In the data rows, the value 50 means zero.
Some points, one per row:
[69,64,87,36,40,35,59,69,30,47,43,45,49,65,46,56,42,40,40,59,73,63,74,45,52,36,
 44,26,33,42]
[66,63,85,36,47,35,65,72,29,45,47,45,39,64,46,55,45,46,37,55,75,61,72,52,54,34,
 38,26,29,46]
[67,63,83,39,53,32,64,67,30,48,47,47,36,69,43,54,50,48,33,53,77,59,71,53,53,33,
 37,31,27,48]
[69,57,83,37,57,32,60,70,29,46,49,48,34,63,47,57,52,47,35,53,77,60,71,52,55,36,
 35,29,30,36]
[71,61,89,40,45,23,64,65,35,42,53,37,41,73,41,54,47,49,37,55,76,57,73,46,49,36,
 59,27,21,48]
[70,57,83,36,56,31,60,70,29,47,49,47,35,64,47,57,52,47,35,53,77,61,71,52,55,36,
 36,29,29,35]
[65,46,87,34,53,46,47,47,24,42,70,60,38,12,50,43,34,49,57,49,67,51,67,63,44,40,
 37,45,87,63]
[62,60,99,43,59,19,47,69,46,56,69,51,21,30,56,52,42,54,54,34,53,45,44,66,30,58,
 61,46,26,19]
[74,57,99,35,60,19,77,67,34,47,49,46,41,53,47,60,33,40,44,51,74,59,67,50,49,39,
 45,33,24,32]
[52,59,50,64,41,65,32,41,46,21,66,60,36,72,33,28,65,52,41,51,76,60,61,60,51,53,
 42,22,51,39]
[58,70,63,63,38,49,39,37,58,31,58,49,33,69,37,30,70,57,49,33,75,53,48,67,45,54,
 54,27,37,21]
[57,64,91,36,66,49,39,36,44,54,45,25,49,69,52,43,33,49,48,46,68,51,63,62,38,40,
 68,17,58,63]
[59,61,57,64,23,68,56,43,38,42,66,67,34,23,38,24,67,47,51,53,73,59,40,70,50,46,
 36,38,66,30]
[56,57,53,66,37,55,51,39,46,18,67,64,28,56,36,25,62,51,48,48,74,59,56,65,54,54,
 42,29,56,25]
[57,66,59,66,31,68,53,36,43,37,55,63,35,39,35,23,71,54,54,35,71,55,43,70,54,53,
 44,34,60,17]
[57,67,59,67,31,67,53,35,43,38,56,62,35,39,35,23,71,53,53,36,71,55,43,70,53,53,
 44,34,60,18]
[54,66,69,63,54,51,48,33,48,34,59,52,22,50,39,33,69,57,50,29,75,54,48,73,53,53,
 40,30,50,17]
[59,71,64,62,38,49,39,37,59,32,57,48,34,70,37,30,71,57,49,31,75,53,47,68,45,54,
 55,27,35,21]
[54,70,71,56,46,57,35,41,54,40,62,48,26,70,39,39,69,57,48,29,77,53,46,70,49,52,
 42,25,30,17]
[51,73,70,60,33,57,27,41,57,46,58,49,33,80,37,40,72,55,47,30,73,54,45,65,45,56,
 52,24,28,17]
[70,62,87,42,43,25,61,63,37,42,54,38,40,74,41,53,48,49,37,53,76,57,71,48,48,37,
 59,27,21,46]
[50,73,78,59,40,54,29,42,58,43,58,51,25,71,40,43,73,55,45,35,74,54,42,68,41,54,
 48,23,29,20]
[48,69,71,60,38,58,25,46,56,41,57,45,30,81,38,45,66,57,45,40,75,53,50,66,42,58,
 42,18,29,19]
[45,68,66,59,44,60,18,48,55,41,54,52,28,82,41,48,71,55,42,43,74,57,50,66,40,58,
 36,19,30,15]
[67,58,82,39,56,34,56,68,31,45,49,47,34,66,47,56,53,48,36,52,77,60,70,52,54,38,
 36,28,29,36]
[38,65,71,60,60,49,17,36,53,28,60,44,27,83,40,48,57,59,38,53,75,56,63,61,39,53,
 41,19,37,52]
[38,63,87,45,64,47,19,29,28,65,65,35,33,48,41,62,45,61,46,42,72,54,68,60,52,47,
 43,26,43,58]
[38,46,54,55,66,65,29,45,42,22,52,49,32,63,51,49,44,59,37,73,74,57,75,58,40,45,
 25,21,58,73]
[37,48,62,56,62,78,30,44,34,28,52,59,32,62,46,48,38,58,40,74,68,53,76,53,39,45,
 24,24,72,77]
[45,48,63,54,51,74,28,42,29,31,51,59,48,48,51,50,43,49,42,88,63,56,70,49,30,42,
 31,27,79,84]
Then 10 other points, each followed by its number:
[55,66,94,40,69,52,38,39,46,59,38,33,43,79,50,40,34,49,45,45,66,47,61,59,34,43,
 69,13,64,62] 0
[38,64,70,59,59,51,17,37,52,29,60,45,28,83,41,49,54,58,38,55,74,56,64,60,38,52,
 41,19,39,54] 1
[40,48,59,52,51,76,14,65,45,41,48,55,35,73,56,58,35,49,37,79,67,59,68,57,26,45,
 27,23,48,60] 2
[59,70,66,62,40,49,40,38,58,34,57,47,33,69,38,32,69,58,49,31,74,52,47,67,43,54,
 56,27,34,21] 3
[67,62,84,40,55,33,63,65,32,48,48,46,35,68,44,54,49,49,35,52,76,57,69,53,51,35,
 40,31,27,45] 4
[50,83,69,44,22,25,49,62,63,30,37,51,48,73,58,38,30,46,50,46,56,49,66,61,32,52,
 57,24,65,51] 5
[45,46,81,45,73,49,29,50,34,22,72,58,30,45,47,54,23,58,47,73,58,46,79,49,35,46,
 41,31,66,91] 6
[51,38,84,30,76,38,34,55,27,37,79,59,31,23,58,58,18,53,52,56,58,54,73,62,44,48,
 29,47,60,61] 7
[53,43,87,37,57,44,28,54,27,42,87,67,31,26,51,46,14,55,51,57,58,46,78,57,36,46,
 47,47,64,79] 8
[73,59,99,44,66,15,71,69,44,36,62,46,28,39,54,41,44,53,52,30,53,46,52,56,39,55,
 76,41,21,29] 9
Which of these numbered points is nearest to each point below, looking only along the 5 directions in which the first points spread most? Its number follows each.
[74,55,78,39,44,44,53,38,22,38,61,54,48,11,51,26,46,54,58,41,66,52,65,62,47,44,
 51,46,86,54] > 8
[67,64,86,39,51,33,62,66,32,49,49,48,35,67,44,55,49,48,35,52,75,57,69,53,51,35,
 39,32,27,47] > 4
[58,72,64,60,38,47,40,39,58,32,55,48,35,69,39,31,67,56,49,32,73,53,49,68,44,53,
 53,27,38,23] > 3
[48,70,99,32,61,51,29,28,34,61,63,25,49,54,43,55,34,58,49,39,65,51,67,57,49,39,
 62,22,53,69] > 0
[59,64,99,37,42,43,42,63,52,63,67,64,20,35,51,58,40,50,63,34,53,41,43,63,29,51,
 57,47,30,26] > 9
[45,65,93,52,66,61,38,35,52,53,36,35,40,77,50,38,30,51,43,39,68,43,63,60,31,45,
 74,20,60,66] > 0
[77,59,97,47,62,32,72,81,30,44,42,50,30,54,47,39,66,51,32,46,67,50,67,50,43,48,
 59,28,28,27] > 4
[74,60,99,45,67,13,74,71,46,36,60,45,27,40,54,41,47,53,52,28,53,46,50,55,39,56,
 78,40,16,24] > 9
[72,57,99,35,61,21,74,64,35,48,49,45,42,55,48,59,33,41,44,51,74,58,67,51,48,39,
 47,32,27,34] > 4
[52,40,85,31,76,39,35,54,29,38,76,57,32,26,59,57,19,52,51,55,59,54,72,62,43,48,
 32,45,59,60] > 7
Here are 10 other points, each followed by its number:
[56,67,85,33,51,45,12,28,34,71,68,28,54,55,46,61,41,55,53,43,62,56,63,53,45,37,
 61,28,43,67] 0
[68,44,83,29,48,43,37,49,25,40,76,64,46,6,57,42,22,46,63,51,58,54,62,61,42,42,
 43,55,88,64] 1
[41,52,62,51,51,75,20,53,45,32,52,54,41,74,51,53,29,49,41,75,67,53,76,53,30,40,
 40,21,58,81] 2
[69,49,85,41,46,46,51,39,22,34,75,57,40,15,48,31,32,51,60,41,67,47,69,61,46,44,
 51,47,91,63] 3
[76,54,77,39,43,46,54,37,21,35,60,56,49,8,51,24,46,53,60,41,66,52,65,62,48,45,
 49,47,90,53] 4
[65,56,82,42,63,32,60,33,26,40,65,57,33,14,47,31,43,55,56,32,69,48,67,68,53,47,
 40,47,87,46] 5
[65,49,99,56,71,44,55,49,51,49,56,34,29,50,50,42,37,57,54,30,62,45,46,60,28,61,
 77,35,31,17] 6
[49,73,94,37,44,49,70,55,46,38,40,63,38,37,54,51,13,39,68,38,67,47,67,62,42,48,
 33,28,70,40] 7
[59,72,83,35,25,46,59,60,49,40,35,64,55,39,60,51,15,30,73,42,62,51,64,52,36,46,
 51,34,67,40] 8
[46,64,94,49,56,25,31,61,47,57,61,53,14,31,59,50,47,60,46,39,56,45,49,74,29,60,
 41,47,42,34] 9
The same question for these:
[38,48,57,53,64,63,31,47,43,24,51,50,31,62,51,49,42,59,38,70,73,56,74,60,40,46,
 25,22,59,70] > 2
[38,69,83,50,70,50,36,37,53,57,43,29,39,73,52,45,24,52,39,36,70,46,71,67,30,38,
 66,28,56,70] > 0
[51,69,99,34,61,49,32,32,34,59,62,26,47,54,43,54,36,57,48,39,65,51,66,56,49,40,
 63,22,51,66] > 0
[58,62,59,62,27,67,55,42,39,43,64,65,34,27,39,26,64,47,50,51,72,58,42,70,48,46,
 38,36,65,32] > 5
[42,62,90,47,78,60,36,43,49,59,43,32,35,62,56,47,23,48,40,39,71,50,66,70,31,39,
 57,22,59,59] > 0
[54,63,99,42,69,55,45,43,46,54,34,33,42,77,52,34,34,50,43,43,68,46,58,62,33,47,
 71,13,66,59] > 0
[64,50,95,55,71,39,50,48,50,57,60,29,26,60,48,49,44,61,47,33,64,45,47,57,29,58,
 78,34,19,22] > 6
[29,61,81,51,55,73,11,56,50,59,49,44,28,77,49,56,40,55,34,58,69,50,60,66,30,41,
 49,19,37,70] > 2
[44,64,94,45,77,58,42,43,46,61,38,38,34,63,57,43,29,50,41,35,70,48,64,69,33,43,
 55,24,60,51] > 0
[46,64,93,49,55,25,30,62,48,57,61,53,15,31,59,50,47,60,46,40,56,46,49,74,29,60,
 41,47,42,34] > 9
